128 stands for zero in the data rows.
Every row has a hidden score. How much higher is the second row's score than the first row's in each pair? 20 means about the same, 40 much higher and 0 much lower. The score is a weighted sum of the row's numbers plus the product of two more (or one squared), each taken from its middle value.
tensor([149, 109, 145, 160,  83, 100,  96, 148, 177, 152, 158,  66, 116, 168, 134,  66])
tensor([140, 146, 148, 107,  95,  68, 165,  63, 140, 151, 113, 102, 128, 124, 144,  92]) -> 12
tensor([122, 166, 100, 108, 160, 147, 105, 127,  78, 171, 118, 179, 115, 121, 101, 143])
tensor([123, 168, 142, 114, 177, 178,  93, 125,  80, 178, 130, 195, 118,  51,  97, 163]) -> 28
tensor([167, 101, 117, 117, 163, 124, 100, 108, 137, 149, 130, 133, 157, 185, 106, 108])
tensor([148, 164, 100, 103, 159, 125,  49,  91, 103, 234, 145, 185, 160,  96, 113, 128]) -> 27
tensor([137, 134, 146, 132, 108, 127, 128, 115, 160, 144,  98,  97, 108, 101, 138, 125])
tensor([170, 110, 118,  91, 110, 174, 126, 161, 149, 165, 156, 112, 138, 194,  90, 120]) -> 9
tensor([ 83, 123, 166, 153, 103, 118, 136, 109, 107, 122,  56, 127, 105, 104, 167, 158])
tensor([135, 128, 133,  91, 102, 146, 132, 151, 135, 135, 166, 117, 150, 146, 115, 112]) -> 18
tensor([ 99, 108, 199, 116,  89, 108, 155, 169, 126, 108, 103, 125, 154, 141, 201,  99])
tensor([ 99, 155, 105, 182, 147,  54,  99,  70, 132, 170,  91, 114,  96,  47, 143, 159]) -> 33
tensor([123, 128, 113, 124, 105, 118, 118, 140, 138, 108, 121, 120, 120, 142, 151, 144])
tensor([131, 121, 121, 134, 133, 124, 167, 183, 165,  90, 148, 126,  88, 127, 138, 162]) -> 23
tensor([135, 172,  67, 112, 160, 122,  62,  63, 107, 187, 131, 113, 132, 140, 101, 135])
tensor([150, 132, 121, 102, 175, 146, 102,  97,  95, 139, 183,  95, 169, 155, 143,  98]) -> 14
tensor([ 82, 146, 146, 151, 111,  79,  99,  89, 107, 170,  89,  91,  96,  82, 158, 105])
tensor([115, 109, 143, 137, 125, 148,  96, 112, 137, 116,  93, 134, 129, 113, 150, 127]) -> 20
tensor([187, 132,  72,  69, 127, 105,  81, 116, 130, 123, 120, 156, 175, 170,  77, 152])
tensor([104, 128, 139, 174, 130, 119, 146, 132, 142,  97, 117, 148,  87, 122, 138, 187]) -> 22
tensor([ 99, 100, 141, 151, 119,  96, 166, 135, 141, 117,  90, 114, 137, 122, 124, 135])
tensor([103, 171, 147, 146, 186, 167,  83, 121,  70, 113, 109, 156, 127,  92, 108, 173]) -> 32
tensor([150, 156, 109,  96, 156, 149,  75,  67, 141, 164, 125, 154, 130, 101, 123, 147])
tensor([152, 189, 114, 146, 141, 112, 139, 177, 185, 123, 132, 131,  93, 102, 130, 159]) -> 28
tensor([174, 111,  97, 107, 147,  61, 107,  52, 198, 134, 163,  88, 106, 128, 147, 106])
tensor([111, 113, 160, 143, 112, 118, 179, 126, 150, 124, 118, 131, 110, 120, 168, 138]) -> 14
tensor([121, 105, 125, 123, 152, 130,  87, 209,  71, 125, 128, 125, 165, 186, 110,  80])
tensor([114, 133, 129, 127, 131, 151, 124, 134, 125, 129, 162, 130, 100, 108, 124, 145]) -> 16
tensor([141,  85, 130, 130, 107, 176, 156, 133, 135, 115, 163, 102, 154, 139, 113,  94])
tensor([101, 128, 190, 137,  96, 117, 190, 152, 106, 130, 165, 132,  98,  87, 151, 117]) -> 30
tensor([185, 113, 100,  93,  87, 115, 141, 158, 202, 107, 178, 127, 167, 234, 103,  83])
tensor([116, 128, 133, 140, 153, 109, 114, 152, 148, 103, 120, 122,  79, 111, 156, 176]) -> 32
tensor([ 84, 118, 173, 186, 113, 155, 146, 147, 102, 126,  93, 128, 115, 108, 169, 158])
tensor([124, 128,  99, 129, 112,  99, 136, 126, 151, 123, 105,  97, 126, 119, 133, 100]) -> 23
tensor([ 87, 119, 167, 151, 101, 116, 184,  91, 110, 141, 101, 149,  90,  98, 135, 118])
tensor([117, 107, 168, 129, 118, 150, 186, 180, 163,  79, 124, 190, 130, 133, 156, 101]) -> 24
tensor([146, 166, 112,  87, 154, 149, 130, 166,  95, 132, 122, 160, 135, 155, 111, 142])
tensor([ 88, 131, 193, 152, 111, 120, 153, 138, 133,  73, 118, 157, 122, 137, 142, 141]) -> 16
tensor([181, 141,  76,  58, 112, 148, 104, 103, 131, 123, 149, 117, 171, 184,  92,  96])
tensor([ 86, 168, 175, 138,  96, 161, 176, 164, 110, 149, 143, 128,  87, 107, 134, 130]) -> 27
tensor([127, 130, 138, 124,  87, 145, 140, 107, 150, 148, 180, 103, 129, 133, 153, 117])
tensor([128, 139, 137, 143, 111, 115, 141, 153, 149, 122, 111, 154,  82, 110, 150, 174]) -> 30
tensor([104, 129, 129, 110, 127, 179, 113, 184, 110,  85, 108, 173, 141, 152, 158, 119])
tensor([ 72, 128, 159, 159,  97, 138, 157,  80, 112,  92, 136, 185, 111, 102, 162, 127]) -> 9
tensor([111, 159, 117, 140, 158, 165, 107, 130,  90, 136, 118, 145, 134,  90,  81, 170])
tensor([206, 100,  46,  37, 120, 123,  69, 163, 147, 154, 162,  78, 195, 152,  70, 118]) -> 16
tensor([104, 125, 146, 120, 103, 180, 150, 133,  77, 141, 134, 157, 137, 138, 144, 145])
tensor([139, 123, 111,  89, 128, 156, 133, 172, 134,  93, 109,  89, 184, 172, 137, 131]) -> 21
tensor([ 83, 120, 125, 165, 107, 144, 117, 139,  85, 141,  92, 122, 122,  90, 150, 120])
tensor([127, 135, 130,  89, 153, 145, 126, 122, 103, 146, 109, 154, 160, 167, 131, 140]) -> 8
tensor([162, 151,  94, 115, 136, 151, 115, 123, 107, 160, 135, 118, 158, 160,  87, 127])
tensor([142, 113, 111, 169, 118,  99, 130, 141, 160, 110, 150, 117,  84, 104, 128, 162]) -> 30
tensor([138, 127, 104, 134, 183, 164, 152, 150, 110, 144, 123, 149, 144, 191,  97, 141])
tensor([144, 124, 129, 125, 116, 158, 116, 152, 129,  87, 124, 152, 159, 159, 129, 146]) -> 23
tensor([147, 115,  76,  98, 106,  88, 107, 124, 111, 123, 158,  52, 153, 130, 109,  57])
tensor([168, 133,  78,  82, 103, 143, 131, 165, 114, 133, 142, 169, 149, 169,  92, 103]) -> 17
tensor([143, 146, 116, 118, 139, 162, 134, 157, 115, 132, 125, 192, 181,  99,  82, 180])
tensor([109, 179, 139, 126,  93, 156, 172, 138, 141, 100, 150, 165, 108,  82, 135, 164]) -> 20
tensor([133, 142, 113, 129, 122, 107, 171,  95, 138, 143, 119,  90,  90,  85, 144, 132])
tensor([147, 139, 154, 121, 144, 141, 147, 119, 148, 108,  88, 123, 120, 121, 129, 157]) -> 20
tensor([132, 131, 125, 102,  45, 121, 115, 147, 163, 143, 140, 123, 149, 110, 137,  98])
tensor([162,  87, 107, 107, 137,  70, 111,  95, 228, 145, 154,  81,  67, 204, 131, 112]) -> 13
tensor([123, 125, 129, 163, 142, 183, 114, 141, 109, 142, 143, 128, 124, 118, 136, 167])
tensor([137, 127, 154, 106, 122, 153, 121, 146, 156, 150, 111, 141, 150, 132, 112,  86]) -> 19
tensor([203, 128,  58,  74, 114, 126,  95, 163, 149,  96, 172, 142, 186, 184,  87,  93])
tensor([134, 130,  98, 109, 137,  94, 113, 103, 160, 128, 150,  90,  94, 110, 131, 153]) -> 17
tensor([187, 111,  96,  90,  95, 102, 110, 147, 128, 137, 141, 116, 191, 156,  85,  60])
tensor([114, 138, 138, 159, 139, 115, 149, 104, 145, 124,  96, 121,  79, 114, 151, 169]) -> 16
tensor([117, 169,  84, 161, 183, 133,  93,  62,  51, 190, 166, 125,  88,  98, 115, 108])
tensor([ 68, 136, 168, 163, 140, 107, 112,  68, 114, 167,  79, 124, 108,  57, 172, 163]) -> 8
tensor([160,  98, 128,  97,  92,  68, 133, 120, 151, 124,  96, 102, 151, 159, 134, 111])
tensor([148, 134, 107,  91,  92, 149, 143, 160, 131, 109, 165, 108, 134, 125, 109,  92]) -> 29
tensor([130, 121, 139, 120, 121, 171, 134, 129, 111, 101, 130, 167, 173, 145, 130, 126])
tensor([156, 105, 129, 102,  79, 100, 104, 144, 168, 146, 114,  79, 130, 118, 123, 105]) -> 29
tensor([171,  95, 115,  72,  98,  90, 104, 149, 179, 115, 144, 131, 181, 182, 116,  91])
tensor([ 91, 124, 165, 137,  98, 108, 162, 106,  78, 111,  95, 121, 127, 116, 161, 143]) -> 21
tensor([141, 139, 110, 137, 133,  95, 105,  77, 158, 154,  91,  78,  81, 123, 121, 131])
tensor([110, 138, 157, 166, 113, 120, 147, 170, 112, 110, 145,  84, 106, 126, 109, 130]) -> 23
tensor([140, 163,  94, 139, 162, 149,  78, 124,  73, 255, 153, 136, 159,  82,  69, 161])
tensor([111, 142, 165, 132, 137, 156, 156, 151, 122, 126, 160, 120,  99, 115, 116, 140]) -> 12
tensor([176,  62, 123, 112,  83,  68, 142, 168, 176,  60, 171,  99, 196, 185, 118,  48])
tensor([ 84, 128, 136, 157, 120, 102, 123, 135, 118, 161, 132, 121, 100, 102, 146, 130]) -> 23
tensor([179, 124, 103, 135, 171, 116,  67, 108, 122, 151, 143,  97, 180, 138, 101,  82])
tensor([169, 113,  76,  75, 140, 137,  87,  86, 100, 147, 127, 117, 182, 138,  84, 113]) -> 12
tensor([178, 134,  78,  96, 116, 152, 131, 147, 125, 137, 149, 169, 188, 182, 110, 132])
tensor([140, 164, 135, 125, 103, 144, 101, 136, 114, 139, 162, 143, 119, 129, 127, 107]) -> 31
tensor([150, 139, 110, 121, 123, 110, 136, 144, 175,  93, 118, 141,  82, 127, 132, 169])
tensor([167,  95,  89, 108, 111,  86, 106, 146, 176,  81, 155, 110, 116, 173, 106, 126]) -> 14
tensor([ 82, 165, 109, 124, 173, 167, 148,  92,  41, 132, 113, 159, 131,  79,  86, 175])
tensor([124,  87, 127, 122,  98, 100, 137,  99, 174, 130, 129, 116, 143, 129, 158,  84]) -> 20
tensor([144, 121,  99, 119, 112,  63, 100,  92, 176, 127, 125,  62, 135, 148, 125, 102])
tensor([117,  91, 105, 162, 114,  90, 160, 115, 162, 104, 110, 107, 131,  95, 147, 153]) -> 21
tensor([ 86, 127, 133, 148, 113,  79,  96, 106, 118, 137,  66, 115, 141,  91, 155, 134])
tensor([ 77, 130, 158, 113,  95, 146, 159, 153, 111,  93, 147, 116, 131, 106, 189, 142]) -> 12
tensor([154,  98, 132, 102, 110,  93, 132, 151, 203, 104,  99, 115, 165, 144, 143, 119])
tensor([164,  97, 117, 125, 119,  86,  67, 133, 210,  58, 137,  94, 132, 146, 117, 106]) -> 27
tensor([111, 117, 178, 122, 129, 103, 139, 154, 127, 110, 119, 122, 147, 163, 146,  99])
tensor([132, 111, 116, 134, 118, 129, 159, 116, 159, 104, 163, 128, 130, 130, 123, 140]) -> 22
tensor([151, 146,  89, 125, 190, 145,  82, 107, 137, 153, 147, 109, 135, 166, 122, 111])
tensor([ 64, 141, 178, 177, 121, 158, 219, 174, 104, 103, 121, 169,  97, 134, 139, 140]) -> 2
tensor([207, 106,  76,  72, 146,  91,  82, 106, 150, 115, 148, 116, 172, 196,  87, 114])
tensor([124, 146,  97, 146, 153, 134, 112, 101, 107, 151, 125, 147, 136, 136, 107, 104]) -> 30
tensor([142, 146, 101, 118, 104, 121, 138, 232, 159, 114, 130, 126, 103, 129, 118, 146])
tensor([125, 135, 130, 105, 135, 182, 165, 159, 136, 142, 172, 145, 123, 139, 117, 102]) -> 10
tensor([160,  87, 159,  92,  74,  76, 105,  99, 174, 123, 100,  83, 150, 129, 114,  86])
tensor([138,  99, 123, 124, 116,  68, 118, 147, 200, 155,  89,  88, 157, 134, 134, 120]) -> 16
tensor([ 99, 145, 156, 169, 144, 112, 130, 117, 128, 145,  85, 118, 111, 102, 154, 169])
tensor([138, 136, 125, 113, 138, 106, 147, 109, 169,  99, 110, 105, 100, 138, 124, 139]) -> 18
tensor([145, 120,  92,  78, 154, 148,  96, 100, 108, 152, 160, 155, 156, 137,  86,  90])
tensor([ 93, 122, 170, 163, 132, 115, 125, 136, 119, 107, 141, 151, 103, 106, 128, 123]) -> 18
tensor([116, 129, 124, 105, 109, 155, 145, 146, 105, 115, 140,  94, 150, 166, 109, 135])
tensor([113, 161,  96, 151, 174, 174,  84,  91,  87, 162, 124, 140, 123, 134, 128, 149]) -> 35
tensor([ 92, 164, 116, 174, 166, 168, 121,  64,  60, 188, 128, 165, 100,  87, 131, 201])
tensor([113, 124, 138, 127, 131, 149, 128, 126,  90, 113, 135, 170, 140, 150, 138, 154]) -> 15
tensor([195, 111,  96,  68, 107, 102, 133, 154, 140, 100, 156, 130, 188, 172,  98,  63])
tensor([ 81, 155, 148, 192, 145, 151, 155, 143, 109, 118,  92, 154,  55, 116, 178, 191]) -> 21
tensor([115, 141, 129, 176, 133, 106, 172, 160, 103,  82, 122, 133, 104,  99, 119, 105])
tensor([ 98, 133, 139, 166,  96,  94, 136,  80, 122, 138,  80,  97, 132,  96, 151, 142]) -> 10
tensor([125, 143, 150, 138, 126, 176, 147, 167, 112, 146, 150, 165, 113, 101, 127, 144])
tensor([128, 118, 144, 124,  99, 140, 115, 165, 109, 126, 100, 161, 164, 158, 132, 118]) -> 10
tensor([127, 114, 125,  94, 127, 135, 125, 116, 139, 149, 158, 123, 114, 118, 130, 116])
tensor([154, 161,  96, 174, 203, 141,  89,  95, 104, 134, 119, 123, 112, 114, 115, 121]) -> 39
tensor([130, 124,  97, 121, 130,  95, 112, 142, 149, 122, 148, 139,  87, 139, 126, 153])
tensor([180, 103, 107, 102, 122, 140, 116, 135, 161, 170, 173,  78, 126, 151, 111,  88]) -> 23
tensor([117, 131, 136, 157, 149, 137, 213, 148, 164, 102, 143, 159,  81,  91, 147, 213])
tensor([118, 110, 147, 138, 105, 118, 177, 164, 150,  96, 149, 130, 141, 128, 153, 124]) -> 15
tensor([145, 117, 124, 140, 126, 120, 149, 133, 152,  90, 167, 113, 102, 108, 128, 155])
tensor([159, 111, 132,  85,  93, 114, 125, 142, 150, 133, 167,  73, 148, 216, 102,  73]) -> 3
tensor([135, 149,  96, 103, 167, 111,  96, 122,  80, 190, 141, 123, 140, 138,  98, 114])
tensor([132, 103, 154, 153, 125, 133, 185, 146, 148,  75, 147, 143, 116, 135, 132, 103]) -> 19
tensor([120, 167, 136, 127, 166,  98, 124, 118, 121,  60, 142,  89,  95, 111, 132, 149])
tensor([134, 121, 109, 134, 153, 138, 118, 144,  87, 112, 119, 120, 146, 124, 113, 100]) -> 26
tensor([168, 137, 100, 100,  98, 135, 128,  94, 160, 171, 128,  94, 103, 143, 118, 122])
tensor([148,  82,  82, 153, 118, 149, 192, 143, 129,  26, 147, 194, 130, 139, 120,  96]) -> 26
tensor([136, 133, 135, 143, 167, 123, 133,  28, 159, 127, 123,  85,  85, 139, 130, 144])
tensor([130, 154, 111, 195, 187, 128,  75, 103,  93, 165, 127, 130,  71, 139, 114, 173]) -> 29
tensor([ 91, 123, 169, 161, 116, 158, 145, 117, 121, 139,  95, 124, 101, 116, 153, 145])
tensor([ 75, 127, 188, 138,  98, 139, 126, 133, 102, 100, 123, 134, 128, 144, 177, 107]) -> 15
tensor([ 88, 101, 190, 156, 109,  99, 159, 100, 113, 143,  88, 143, 113,  93, 158, 106])
tensor([147, 120,  99, 125, 125, 140, 123, 196, 129, 100, 139, 125, 152, 150, 129, 124]) -> 25
tensor([ 66, 121, 225, 133, 112, 142, 160, 125,  84, 119,  86, 142, 132, 116, 157, 121])
tensor([105, 158, 132, 158, 134, 124,  99, 141, 121, 151, 122, 172,  65,  89, 166, 202]) -> 33
tensor([177,  75, 100,  83,  87, 124, 124, 164, 180, 104, 161, 108, 161, 180, 156, 105])
tensor([ 63, 130, 201, 172, 125, 143, 189, 136,  94, 132,  98, 160,  85,  70, 155, 169]) -> 27
tensor([167, 110,  82, 104, 134, 140, 119, 140, 112, 125, 124, 162, 161, 126,  57, 104])
tensor([118, 128,  97, 110, 132,  83, 124, 118, 112, 103, 131, 107, 101,  49,  89, 169]) -> 21
tensor([135, 140,  86, 126, 159, 136, 118, 148,  91, 140, 131, 186, 154, 118,  97, 122])
tensor([142, 132, 114, 130, 107,  79, 136, 140, 178, 128, 136,  76, 115, 121, 123,  92]) -> 17
tensor([ 94,  72, 149, 118, 128,  95, 156, 115, 178, 144, 102, 131, 128, 102, 113, 124])
tensor([ 83, 145, 151, 181, 162, 161, 147,  98, 101, 133, 130, 149,  53,  82, 127, 191]) -> 27
tensor([179, 100, 100, 107, 202,  81, 107,  92, 153, 119, 148, 124, 172, 167,  47, 111])
tensor([ 58, 136, 193, 184, 153, 154, 196, 166, 113,  82, 136, 123, 100, 113, 154, 178]) -> 17
tensor([181,  61, 176, 113,  80,  77, 153, 137, 180,  58, 180, 135, 167, 158, 142,  72])
tensor([121, 135, 153, 145, 126, 122, 131, 103, 133, 125, 110,  99,  58,   0, 147, 143]) -> 35
tensor([107, 101, 166, 167, 125, 106, 136, 135, 156,  85, 122, 132, 117, 112, 149, 121])
tensor([ 64, 154, 182, 191, 147, 143, 155, 154,  94, 153,  90, 181,  45,  84, 158, 180]) -> 23
tensor([ 99, 154, 182, 111, 141, 161, 176, 171, 104, 118, 134, 155, 104,  73, 138,  96])
tensor([ 78, 145, 135, 167, 145, 127, 174, 165, 116,  87, 126, 191, 100,  88, 135, 124]) -> 19
tensor([125, 106, 143,  91,  73, 120, 159, 139, 173, 149, 152, 128, 126, 137, 125, 112])
tensor([102, 127, 155, 160, 100,  66, 100, 109, 155, 158, 143,  92, 119, 160, 133, 109]) -> 19
tensor([167, 116,  81,  84, 134, 159,  88, 153, 140, 165, 146, 142, 148, 123,  85, 136])
tensor([ 90, 131, 155, 172,  99, 132, 152, 153, 141,  98, 139, 114, 118, 131, 164, 128]) -> 13
tensor([172, 124,  76,  90, 135, 140,  84,  95, 113, 167, 150, 104, 149, 150,  98, 105])
tensor([145, 107,  97, 115, 118, 106, 104, 104, 149, 139, 174,  80, 129, 126, 107,  92]) -> 18
tensor([145, 138,  92,  95, 146, 139,  77, 112, 129, 174, 154, 138, 151, 114, 100, 120])
tensor([ 93,  95, 139, 167, 110, 114, 118, 156, 139,  61, 126, 127, 133, 145, 129,  98]) -> 17
tensor([109, 169, 126, 152, 185, 166,  99,  95,  40, 179, 122, 146, 113,  88, 122, 201])
tensor([ 69, 147, 192, 180, 148, 136, 196,  88, 107, 147,  76, 139,  98,  97, 208, 183]) -> 9
tensor([129, 116, 131, 117,  86, 116, 127, 109, 168, 136, 159,  69, 111, 138, 122, 105])
tensor([166, 127, 115, 106, 116,  87, 106, 116, 164, 138, 126,  71, 130, 114, 109, 114]) -> 29
tensor([133, 147,  97, 100, 150, 156, 131, 128,  78, 154, 134, 151, 132, 131, 118, 129])
tensor([169, 129,  95, 118, 155, 152, 103, 141, 108, 174, 138, 146, 149, 147,  83, 121]) -> 22
tensor([ 95, 138, 177, 174, 112, 114, 131, 109, 120, 120,  96, 116, 105,  57, 166, 104])
tensor([137, 133, 105, 101, 143, 195, 133, 169, 118,  96, 137, 175, 146, 131, 103,  84]) -> 22
tensor([129, 170, 130, 102, 173, 137,  70,  98,  92, 171, 118, 165, 135, 136,  88, 156])
tensor([207,  98,  86,  58,  97, 103, 104, 152, 176, 120, 186,  91, 164, 172,  98,  38]) -> 24
tensor([193, 133,  95, 110, 148, 142,  94, 138, 114, 147, 150, 131, 121, 148,  99, 111])
tensor([142, 112, 178, 124, 115, 115, 127, 113, 153,  87,  96, 126, 147, 144, 141, 134]) -> 11
tensor([102, 157,  94, 141, 157, 145,  70,  97,  64, 187, 119, 150, 133,  94,  58, 163])
tensor([124, 206, 137, 166, 133, 172, 141, 153,  98, 137, 125, 138, 127, 177, 118, 146]) -> 19
tensor([114, 154, 123,  87, 119, 138, 106, 156, 111, 132, 142, 142, 138, 131, 116, 148])
tensor([118, 126, 172, 110, 146, 167, 138, 166,  86, 123, 113, 174, 164, 143, 142, 161]) -> 19
tensor([159,  99,  92, 101,  92, 172, 128, 196, 101,  82, 152, 114, 164, 141,  98,  96])
tensor([170, 119, 121,  71, 142, 122, 124, 103, 140, 133, 136, 153, 157, 194, 130, 122]) -> 5
tensor([144, 159, 124,  86, 139, 113, 123,  96,  97, 153, 128, 144, 176, 145,  74, 145])
tensor([160, 102, 116,  69, 104, 192, 170, 160, 168, 159, 168, 122, 138, 160, 133, 113]) -> 20
tensor([143, 157, 101, 118, 182, 172, 149, 121, 102, 137, 158, 179, 123, 137, 132, 185])
tensor([ 90, 102, 169, 166, 111, 115, 150, 169, 113, 100, 114, 105, 115, 120, 153, 129]) -> 23
tensor([175, 113,  66,  89, 163, 105,  81,  74, 142, 123, 162, 111, 149, 174, 104, 100])
tensor([137,  64, 155, 101,  71,  64, 138, 115, 160,  95,  95,  86, 181, 139, 170,  70]) -> 9
tensor([119, 174, 123, 142, 184, 160,  78, 110,  82, 175, 120, 156, 119,  94, 150, 147])
tensor([104, 106, 145, 145,  98,  90, 125, 121, 137, 111,  93, 105, 137, 131, 163, 177]) -> 4
tensor([143, 137, 105, 135, 173, 163,  87,  96,  99, 142, 119, 152, 138, 133, 108, 136])
tensor([157, 152,  79,  95, 150, 118,  81, 133,  93, 183, 116, 107, 144, 140, 106, 108]) -> 22
tensor([195, 181,  75,  66, 132, 106, 139, 116, 179, 122, 143, 149, 173, 178,  94, 142])
tensor([109, 139, 166, 133, 159, 143,  83,  80,  89, 124, 112, 127, 161, 160, 183, 152]) -> 17
tensor([134, 143, 137, 110, 109, 135, 164, 147, 159, 116, 141, 153, 113, 113, 118, 120])
tensor([145, 122, 123, 117, 167, 165, 138, 255, 105, 148, 129, 229, 142, 129, 115, 158]) -> 24
tensor([154, 109,  70, 121, 152, 148,  75, 123,  90, 143, 138, 136, 138, 131, 154, 109])
tensor([136, 111,  87, 183, 165,  74, 118,  69, 172, 126, 139,  89, 108, 131, 123, 134]) -> 6
tensor([153, 107,  99,  91, 150, 154, 140, 150, 150, 130, 126, 126, 169, 164, 126, 101])
tensor([122, 105, 157, 103,  90,  86, 106, 101, 184, 136,  85, 100, 128, 122, 130, 131]) -> 12
tensor([124,  90, 107, 133,  65, 100, 149, 176, 177,  68, 128, 136, 139, 170, 144,  89])
tensor([ 94, 129, 159, 168, 117, 131, 120, 126, 134, 139, 102, 128,  88, 121, 152, 118]) -> 25
tensor([ 62, 115, 188, 146, 109, 139, 116, 173,  79,  84, 145, 147, 110, 106, 164, 168])
tensor([164,  99, 130,  94, 105, 161, 109, 151, 146, 109, 129, 124, 149, 187, 120, 183]) -> 17
tensor([133, 160,  85, 138, 156, 153,  85, 120,  91, 189, 116, 182, 132, 127, 101, 144])
tensor([148, 138,  94, 147, 220, 136,  88, 110, 184, 179, 122, 127, 160, 125,  82, 148]) -> 21
tensor([132, 213, 112, 119, 196, 167, 103, 131,  95, 132, 121, 160, 100, 143, 127, 141])
tensor([139, 136, 107, 138, 124, 150, 100,  92, 142, 152, 110,  57, 105, 111, 134,  94]) -> 19
tensor([182, 141, 125,  87, 143, 138, 151, 116, 129, 123, 154,  80, 145, 158, 145, 114])
tensor([173, 110,  84,  91, 111, 120, 124, 140, 149, 146, 142, 162, 184, 162, 100, 107]) -> 19
tensor([194, 108,  67,  79, 130,  95,  79, 105, 137, 174, 143,  99, 183, 173, 145,  64])
tensor([114, 162, 130, 124, 130,  91, 124, 100, 145, 141, 118, 105,  83,  91, 139, 148]) -> 13
tensor([140, 121, 113, 117, 112, 177, 117, 150, 132, 146, 167, 108, 107, 133, 112, 126])
tensor([ 78, 129, 173, 171, 128, 135, 168, 128, 113, 131,  96, 105,  88,  84, 167, 147]) -> 18
tensor([161, 102,  97,  91,  92, 121, 147, 163, 175, 153, 170, 103, 130, 145,  96,  77])
tensor([108, 148, 135, 133, 168, 126,  96, 140,  83, 127, 121, 160, 153, 120, 128, 145]) -> 21
tensor([104, 150, 144, 204, 125,  87, 164, 112, 123, 135,  98, 134, 110, 100, 127, 137])
tensor([170, 130,  80,  98, 136, 148,  89, 123, 113, 130, 150, 124, 168, 165,  91, 115]) -> 16
tensor([128, 108, 150, 113, 142,  62,  72, 114, 119, 187, 113,  97, 146, 165, 132, 112])
tensor([ 85, 163, 145, 126, 147, 134, 107, 116, 146, 143, 112,  97,  81,  85, 157, 159]) -> 29
tensor([113, 114, 146, 141, 136, 170, 119, 164,  90, 121, 103, 193, 140, 134, 128, 140])
tensor([135, 145,  79, 134, 164, 134, 101,  90,  95, 167, 113, 157, 161, 122,  91, 116]) -> 25
tensor([144, 132, 155, 105, 109, 161, 105, 129, 119, 120, 137, 129, 157, 168, 111, 131])
tensor([157, 132,  79, 108, 185, 154,  77, 140, 168, 150, 146, 183, 178, 110,  96, 136]) -> 30
tensor([111, 154, 109, 144, 170, 194, 137, 120,  94, 146, 109, 148, 121, 114, 121, 191])
tensor([157, 110, 104,  43, 148,  81, 119, 108, 136, 119, 144,  78, 103, 136, 112, 121]) -> 19
tensor([129, 106, 114, 154, 104,  86, 180, 113, 135, 118, 104, 137, 138,  98, 121, 133])
tensor([188, 121,  46, 103, 154, 180, 145, 171, 108,  91, 147, 130, 176, 163,  60, 110]) -> 25
tensor([136, 134, 129, 106, 123, 135, 159, 134, 138, 129, 168, 130, 141, 122, 112, 150])
tensor([ 99, 115, 178, 146, 110, 125, 144, 170, 137,  78, 117, 113, 129, 105, 152, 106]) -> 24
tensor([110, 142, 153, 165, 153, 112,  84, 119, 140, 125, 109, 102,  60,  93, 140, 148])
tensor([113, 119, 166, 161, 124, 149, 215, 169, 132,  86, 159, 184,  99,  91, 154, 167]) -> 20
tensor([ 75, 187, 160, 168, 162, 126,  89, 103,  93, 174,  95, 101,  49,  75, 156, 193])
tensor([118, 167, 141, 147, 109,  84, 106,  95, 150, 149, 109,  98,  73, 120, 142, 153]) -> 17
tensor([178,  91, 129,  54,  90, 108, 102, 170, 140, 111, 174, 109, 201, 199, 118,  91])
tensor([143, 116, 108, 108, 123, 135, 156, 141, 143, 108, 171,  83, 131, 113,  96, 122]) -> 28
tensor([ 86, 143, 175, 126, 112, 117, 167, 144, 114, 129, 115, 138,  95, 118, 156, 107])
tensor([151, 127, 118, 111, 120, 121, 103,  98, 131, 117, 134, 156, 148, 154, 107, 116]) -> 21
tensor([152, 133, 124, 148, 143,  78, 140,  78, 186, 129, 130,  83,  95, 147, 131, 139])
tensor([ 81, 156, 162, 194, 159, 127, 190, 119, 121, 115,  79, 168,  65,  60, 162, 193]) -> 28
tensor([133, 139, 163,  90, 106, 160, 154, 130, 155, 137, 107, 137, 126,  87, 128, 117])
tensor([148, 109, 127,  77, 104, 148, 103, 162, 121, 115, 134, 123, 173, 155, 114,  96]) -> 14
tensor([100, 128, 160, 163, 124, 119, 131,  57,  83, 128,  83, 113, 117,  67, 168, 135])
tensor([114, 143, 114, 173, 146, 162,  90,  92,  74, 157, 110, 133, 146, 136, 119, 138]) -> 17
tensor([120, 103, 126, 162, 121, 105, 160, 146, 142,  98, 130, 150, 111, 122, 141, 113])
tensor([118,  91, 142, 160,  75,  92,  67, 117, 119, 132, 100, 102, 133, 120, 146,  96]) -> 23
tensor([119, 129, 140, 131, 109, 157, 112, 133,  83, 121, 128, 150, 169, 129, 127, 113])
tensor([191,  68, 119,  72,  40, 125, 210, 170, 200,  76, 195,  81, 180, 202,  58,  35]) -> 16
tensor([127, 116, 159, 162, 144,  93, 108, 105, 157, 143, 118,  97, 105, 132, 147, 120])
tensor([101, 132, 111, 158, 107,  81, 107,  71, 111, 145,  94,  99, 119,  87, 150, 124]) -> 22
tensor([102, 112, 140, 191, 104, 116, 179, 147, 104,  90,  78, 131, 132,  96, 120, 163])
tensor([125,  97, 165, 145, 119, 147, 185, 134, 126,  84, 157, 155, 128, 155, 121, 103]) -> 7
tensor([169, 162,  68,  96, 132, 169, 117, 162, 121, 120, 154, 147, 143, 149, 103, 140])
tensor([100,  79, 107, 201,  85, 111, 126,  40, 155, 103,  86, 120, 125, 126, 160, 119]) -> 15
